One hidden turn or mirror swaps the rows below in pairs. Which row is each named row swapped with?
Zufeg: [ 0.21 -0.63  0.29  1.39 -0.02 -0.96  0.72  1.16 -1.08  1.64 -0.47  0.16
  2.60 -2.06  2.83 -2.04 -0.27 -2.43  1.43  2.05 -0.06 -0.68 -0.89  0.74
 -0.99  0.70]
dotu: [-0.57 -0.08  2.55 -1.60  0.27 -1.45  1.35  2.74  0.42 -0.02 -1.81  3.70
 -0.76  0.19  0.18 -1.13 -2.05 -1.01  0.52 -0.36 -1.50 -0.35 -1.13 -0.48
  0.21  0.72]
didi: [-0.91 -0.85  1.86 -0.57  1.03 -2.40  0.82  3.55  1.79  3.03  0.72  2.34
  2.61  0.35  2.03  0.01 -0.70 -1.74 -0.67 -0.81 -2.04 -1.68 -1.77  0.08
 -1.48  0.36]
nel: [ 0.07 -0.06  1.87 -0.26  0.49 -0.65  2.12  1.72 -0.91 -0.15 -2.00  2.65
 -0.67 -1.25  1.59 -2.70 -1.85 -1.58  1.22  1.27 -0.60  0.94 -0.86  0.47
  0.76  1.29]
tabo: [-0.06 -0.75  1.82 -0.84  2.13 -1.28  0.94  2.94  0.32  3.22  0.99  3.51
  1.44  0.41  0.46 -0.22 -0.88 -1.48 -1.92 -1.00 -2.55 -1.81 -1.89  0.58
 -1.50  0.49]
dibul: [ 0.49 -1.10  0.93  0.18  0.14 -0.43  2.77  0.99 -1.83  0.85 -2.51  2.27
  0.74 -1.60  2.12 -3.12 -1.08 -1.52  0.95  1.32  0.16  0.78 -1.26  0.87
 -0.25  1.19]
teki: [ 1.12 -0.59  0.82  1.25  2.15 -0.38  2.32  1.41 -1.62  3.18  0.53  1.96
  1.53 -2.13  2.94 -2.15 -0.62 -2.55 -1.07  1.31 -0.96 -0.12 -1.60  1.74
 -0.68  1.38]
Fiti: [-0.35 -1.66  1.45 -1.36  0.03 -1.56  0.07  2.84  0.01  0.68 -1.47  2.99
  1.51  0.78 -0.54 -0.18 -0.56 -0.53  0.12 -1.36 -1.66 -2.09 -1.74 -0.76
 -1.63  0.13]
kamo: [ 0.34 -1.80  0.31  0.12  0.16 -1.19  1.93  0.46 -1.42  1.60 -1.41 -0.05
  1.79 -1.05  3.11 -2.26 -1.47 -3.21  1.10  0.06 -1.10  0.75 -1.60  1.00
  0.62  1.46]
guzeg: [ 0.36 -0.60  0.43  1.22  1.65 -0.48  1.27  1.38 -2.53  1.79 -0.17  0.46
  1.30 -1.06  1.23 -4.58 -0.31 -1.12  0.19  1.15  0.19  0.52 -0.38  0.74
 -0.66  0.89]
zuri: [-0.50 -1.20  0.67 -1.61  0.83 -1.86  0.10  2.94  1.14  1.19 -0.20  2.02
 -0.10 -0.35 -1.70 -0.91 -0.66 -1.59 -1.84 -0.52 -2.65  0.40 -1.13 -0.06
 -1.25  1.16]
Kitu: [ 0.55 -0.71  0.85  0.63  0.68 -0.70  2.53  1.13 -1.92  1.11 -1.45  1.47
  0.62 -1.95  2.66 -3.18 -1.14 -2.15  1.05  1.88 -0.07  0.86 -1.12  1.17
  0.40  1.25]
manun: [-0.26 -0.27  0.72  1.16  1.19 -1.70  1.45  1.79  0.19  3.04  0.72  0.63
  2.95 -1.73  4.06 -1.45 -0.46 -3.23  0.31  0.90 -0.78 -0.20 -1.16  1.13
 -0.23  0.95]
Lapot: [-0.84 -0.63  1.55 -0.97  1.57 -1.44  0.09  3.17 -0.15  1.77  0.54  1.79
  1.09  1.33 -1.27 -2.22 -0.47 -0.20 -1.04 -1.59 -1.33 -1.42 -0.93 -0.71
 -1.46  0.05]
kupiz: [ 1.14 -1.49  0.15  0.97  0.06 -0.36  1.48  0.79 -2.53  0.79 -2.25  1.33
  1.91 -1.78  2.07 -2.71 -0.55 -1.63  1.27  1.62 -0.02  0.06 -1.26  0.90
 -0.65  1.04]
Zeni: [-0.72 -1.20  2.07 -1.96  0.05 -1.48  1.16  2.67  0.11  0.63 -1.94  3.75
  0.40  0.84 -0.42 -0.79 -1.13 -0.36  0.22 -1.27 -1.51 -1.20 -1.66 -0.39
 -1.11  0.42]
Mifi: [-1.24 -0.89  1.65 -1.16  0.34 -2.32 -0.12  3.21  1.78  2.32  0.90  2.28
  2.10  0.52  0.88  0.19 -0.55 -1.55 -0.36 -1.14 -1.79 -2.23 -1.58 -0.44
 -1.50  0.51]
Fepa: [ 0.09 -0.64  0.89  1.35  0.98 -1.47  1.96  1.99 -0.14  3.12  0.49  0.95
  2.96 -1.90  4.13 -1.81 -0.50 -2.84  0.22  1.17 -0.68  0.08 -1.51  1.33
 -0.61  0.97]
robik: [-1.06 -0.39  1.62 -0.40  1.05 -2.49  0.22  3.14  1.97  2.73  1.02  1.84
  2.76  0.15  2.02  0.23 -0.45 -2.29 -0.42 -1.26 -1.89 -1.61 -1.59  0.28
 -0.87  0.39]
Zut: [-0.27 -1.46  1.96 -1.65  0.79 -2.03 -0.94  2.05 -0.52  1.17  0.99  2.70
  2.17  0.50 -0.97 -0.96 -1.37 -2.13 -0.61 -0.72 -2.43 -2.09 -2.12 -0.99
 -2.06  0.77]
Nafog: [-0.06  0.33  1.49  0.15  1.72 -0.81 -0.01  4.07 -0.93  2.13  0.34  1.90
  0.29  1.22 -1.61 -1.84 -0.56 -0.46 -0.53 -0.31 -1.63 -1.63 -0.73  0.21
 -1.23  0.09]
Dato: [ 0.45 -0.66  2.46 -0.15  0.47  0.32  1.26  1.43 -2.20  1.09 -0.33 -0.16
  0.76 -0.60  1.54 -3.83 -1.20 -0.89 -0.26  0.87  0.90  0.69 -2.13  0.23
 -0.51  1.84]
Nor: [ 0.87 -1.05  0.73  0.50  0.97 -0.91  0.65  0.15 -2.72  1.30  0.40  1.00
  2.41 -2.19  1.70 -3.26 -1.03 -3.27  0.47  1.96 -0.88 -0.07 -1.45  0.56
 -1.14  1.48]
folig: [ 0.97 -0.82  0.13  1.21  0.78 -0.35  1.70  0.61 -2.05  1.84 -1.15  0.63
  1.32 -1.84  2.44 -2.50 -1.06 -2.83  0.97  1.52 -1.12  0.64 -1.10  1.37
  0.25  1.35]
muga: [-0.81 -2.03  1.57 -1.83  0.28 -2.10  0.61  2.14  0.73  1.57 -0.82  1.60
  1.39  1.24  0.90 -0.28 -1.44 -2.06  0.26 -2.40 -2.75 -1.30 -1.84 -0.23
 -0.40  0.84]
gamuv: [-1.01 -0.76  1.34 -0.80 -0.10 -1.89 -0.81  2.96  1.14  1.42  0.18  1.81
  2.41  0.61  0.28  0.25 -0.29 -1.10  0.37 -0.66 -1.63 -2.51 -1.42 -0.55
 -1.93  0.12]
fila: [ 0.92  0.23  1.34  0.27  0.68 -1.01  0.68  0.19 -1.73  0.91  0.94  1.59
  0.80 -2.18  1.72 -3.02 -1.56 -3.18  0.83  2.60 -0.80  0.18 -1.03  0.48
 -0.30  1.23]
Pon: [-0.49 -1.09  1.34 -1.29  0.76 -1.86 -0.10  2.78  0.68  1.69 -0.26  2.78
  0.92  1.30 -0.76  0.44 -0.98 -1.69 -0.04 -1.61 -3.07 -1.76 -1.56  0.10
 -0.69  0.38]
namal: [ 0.08 -0.72  0.45  1.22  0.60 -1.22  1.57  1.36 -0.92  2.37  0.01  0.46
  2.39 -2.18  3.82 -2.25 -0.46 -2.78  0.49  1.62  0.16 -0.09 -1.21  1.00
 -0.52  1.26]
Kevu: [ 0.53 -1.04 -0.05  0.17  0.76 -1.14  1.25  1.52 -0.97  1.43 -0.60  0.46
  0.01 -2.46  0.63 -2.51 -0.70 -2.66 -1.05  1.70 -1.31  1.98 -0.80  0.97
 -0.49  1.81]
kulal: [-0.48 -0.89  3.36 -1.82  0.32 -0.39  0.16  2.67 -0.54  0.72  0.11  1.33
  0.56  1.37 -0.28 -2.01 -1.28  0.07 -0.87 -1.09 -0.47 -0.77 -2.45 -0.72
 -1.29  1.16]
dubig: [ 0.94  0.64  0.45  1.62  1.62  0.03  1.16  2.64 -2.58  2.40 -0.25  0.92
  0.44 -0.76  0.29 -3.27 -0.41 -1.09  0.38  1.65 -0.48 -0.26 -0.38  1.13
 -0.43  0.57]
rim: [-0.85 -0.88  2.22 -1.93  0.37 -1.84  0.77  3.28  1.05  0.73 -0.50  3.42
  0.47  1.22 -0.38 -0.32 -1.29 -0.80 -0.22 -1.27 -1.86 -1.56 -1.52 -0.41
 -0.70  0.41]
kavi: [-0.19 -0.18  2.31 -1.69  0.49 -2.07 -0.83  2.13  0.25  0.78  1.64  3.27
  0.51  0.29 -0.68 -0.84 -1.65 -2.15 -0.26  0.05 -2.40 -1.89 -1.61 -0.74
 -1.20  0.45]

manun is swapped with robik
Pon is swapped with folig
Mifi is swapped with namal
Kevu is swapped with zuri
kupiz is swapped with Fiti
Nafog is swapped with dubig
gamuv is swapped with Zufeg

One hidden turn or mirror swaps the rows below in pairs. Which row is each named row swapped with?
fena: [ 0.28 -0.82 -0.12 -0.77  2.19 -0.12  0.91 -0.32  1.28 -1.44 -0.06  2.18]
zenab: [-1.00  1.18 -0.32 -1.18 -0.64 -0.32  1.24  0.15 -0.61  0.77  2.28 -1.33]
vun: [ 0.65  0.44  1.06 -1.70  1.23  0.28  0.31  0.12  1.30 -0.30 -1.03  2.45]
Potak: [ 0.75 -1.15  0.39 -1.18  0.93 -1.32  0.20 -0.60  0.47 -1.17 -0.04  1.83]
tipob: [ 0.10  0.04  0.17 -0.93 -0.10 -1.85  1.26 -1.07 -1.14  0.09  1.28 -0.10]
zeda: [-1.51  1.81 -0.58 -1.07 -0.90  0.11  0.45  0.80 -0.27  0.58  2.65 -1.02]
noso: [-0.08 -0.52  0.11 -1.10  0.49 -2.02  0.83 -1.00 -0.83 -0.56  1.02  0.96]
porif: [ 0.39 -0.82  0.84 -1.11  1.32 -0.68 -0.05 -0.24  0.73 -0.30 -1.10  1.66]
lem: [-1.30  1.24  0.05 -1.22  0.31  1.73 -0.38  1.88  2.05  0.99  1.07 -0.58]
lal: [ 0.56 -0.89  0.21 -1.22  1.75  0.48  0.36  0.58  1.93 -0.77 -0.95  1.88]
Siz: [-1.29  1.49 -0.60 -1.30 -0.65  0.73  0.65  1.06  0.05  0.86  2.60 -1.34]
Mazup: [ 0.38 -0.52  0.31 -1.30  0.70 -1.84  1.12 -0.93 -0.87 -0.47  0.42  1.04]
sifen: [ 1.18  0.62  0.33 -1.40  1.15 -0.01  0.42 -0.88  2.09 -0.88 -0.33  1.97]
fop: [-1.48  1.46 -0.37 -1.45 -0.39  0.62  0.75  1.07  0.42  0.90  2.68 -1.29]
kobi: [-1.65  1.37 -0.39 -1.29 -0.61  0.68  0.64  1.03  0.29  0.85  2.58 -1.31]
dabi: [ 0.41  0.79 -0.16 -0.61  1.78 -0.07 -0.06  0.26  1.71 -0.52 -1.51  1.93]
viniz: [ 0.10 -0.54  0.18 -1.26  0.50 -1.83  0.98 -1.20 -1.05 -0.61  0.56  1.16]
lasaf: [ 0.36 -0.68  0.37 -0.97  0.63 -1.95  1.11 -1.19 -0.78 -0.67  0.33  1.06]
zani: [-0.43  2.09  0.38 -1.76  0.39  2.14 -0.07  1.42  2.11  0.83  0.43  0.77]
gupe: [-0.01  2.15 -0.18 -1.31  0.45  1.66  0.19  0.84  3.11  0.02  1.03  0.15]
ket: [-0.07 -0.04  0.27 -1.10  0.02 -2.10  1.05 -0.82 -1.27 -0.65  0.93  0.99]
Lut: [-0.57  0.57 -0.35 -1.27  1.01  1.91  0.10  2.14  2.74  0.21  0.45  0.35]
Suzo: [-1.16  1.39 -0.36 -1.51 -0.29  1.40 -0.42  1.70  1.89  0.37  2.28 -0.90]
vovaz: [-0.77  2.06 -0.49 -0.55  1.04  1.41 -0.37  1.53  2.47  0.25 -0.28  0.25]
Dazo: [-1.22  0.98 -0.72 -1.03  1.08  2.07  0.49  1.67  2.27 -0.14  1.85 -0.20]
bezus: [-1.35  1.54 -0.50 -1.39 -0.60  0.22  0.59  0.94  0.15  1.01  2.82 -1.15]

vun is swapped with zani
porif is swapped with lem
gupe is swapped with sifen
dabi is swapped with vovaz
Potak is swapped with Suzo

